One turn moves each row of this set onto another row. After a few examples, where does it send each row asked below?
Roref: [  0  -6 -23  11 -14   7   0  20  -3   5   3  -2]
rov: [  6  -8 -19  -3 -11   3   8   6  -6   0   6  18]
fetef: [10 13 -1  3  2 -5 -5 13  4  8  6 -8]
gite: [  0 -12  -5  -6 -19 -11 -24   6 -15   5  -6   3]
Tubak: [ -2  -8 -20   4 -16  -2 -18  20  -5  12  -5  -9]
dilik: [  2  13  -7  -4 -11  12 -25   2  -4   1  11  12]
kita: [ -2 -14 -20  -7   4 -10  -9   9  -5  -4 -11   0]
Per: [ -5   5 -27   2  -8  16 -12  12  -8   7  -1  -3]
Fif: [ -3 -16   1  -1  -8  11  -4  14 -13  11  10   1]
Tafum: [  7 -11 -14 -16 -12  -8  -7   0 -10   5  -2  19]
samet: [  2 -11  -1  -3 -19  -6 -10   0 -17  -5   3  15]
Giko: [ -4 -10  -5  11 -22  -2 -18  15 -14  -1   0  -5]
Vumu: [ -3 -15   2  -4  -9  10  -4  11 -14  10  11   3]
lov: [  5  14   0   5   3  -9 -10  11   0   6   1  -9]
Piber: [ 10  14   1  -4   5 -11  -4   1  -2   3   3   4]
pud: [  9   0 -16   0 -13  -3 -13 -10  16  -2   3  -4]
Kufi: [ -3   1  -8 -10 -12   5 -19  -5 -21  -1  -1  13]
Filef: [ 13 -14  -9 -15 -16   0  -4  -5   1  -7   4   7]
nit: [  6  -7 -30  -6  -8   1   0  14   1  12  -2   7]
vuf: [ 11  11   9  -4   1 -10  -8   3  -4   4   6   2]
ziz: [  7  -1 -10   0 -15  -6 -19 -11  13  -4   2  -6]
Simuv: [  7   0 -14   2 -14  -4 -17  -7  15  -3   2  -8]
Pani: [ 9 15 -6  1  6 -7 -1  9  3  6  3 -2]
Nat: [  9  -1 -12  -3 -13  -5 -15 -13  14  -4   3  -2]
rirut: [  7 -15  -1  -6 -23  -4 -19   0  -4  -8   1  -6]
rirez: [ -8   2 -11   1 -15   8 -27   7 -18   3  -3  -4]
Dipam: [  2  15 -12  -1 -10  15 -22   6   0   4  11   8]
fugo: [  8  12   8   3  -1  -9 -13  10  -2   6   5  -8]
fetuk: [  6  12   7   0   1 -14 -13   4  -5   3   1  -3]
zavi: [  0  14  -8  -1 -11  13 -26   6  -2   2  11   7]
deset: [ -2 -15 -17  -8   4 -11 -11   7  -6  -5 -11   1]
lepe: [ -4 -14 -17  -7   3 -11 -13   9  -7  -5 -11  -1]
kivis: [ 13 -11 -22  -6 -13   7   1   7  10  -2   4  -4]
leku: [  3  14 -11  -4  -9  15 -21   3  -1   2  12  13]
Kisus: [  0   4 -24 -10  -5  13  -4  -1 -11   3   1  14]
Piz: [13 13  0 -4  4 -6  0  6  3  7  7  3]
fomem: [  6 -12 -13   2 -20   4 -15  13   5  -2   0 -17]
mone: [ -3 -15  -1  -2  -7  12  -1  13 -11  11  11   2]
lelit: [ -2 -15   0  -4  -8  11  -1  11 -12  11  11   4]
Lurez: [ -4 -14 -20  -6   3 -10 -11  11  -5  -4 -11  -3]

gite goes to samet
lov goes to fugo
And these:
dilik goes to Nat
mone goes to Lurez
rirut goes to Kufi

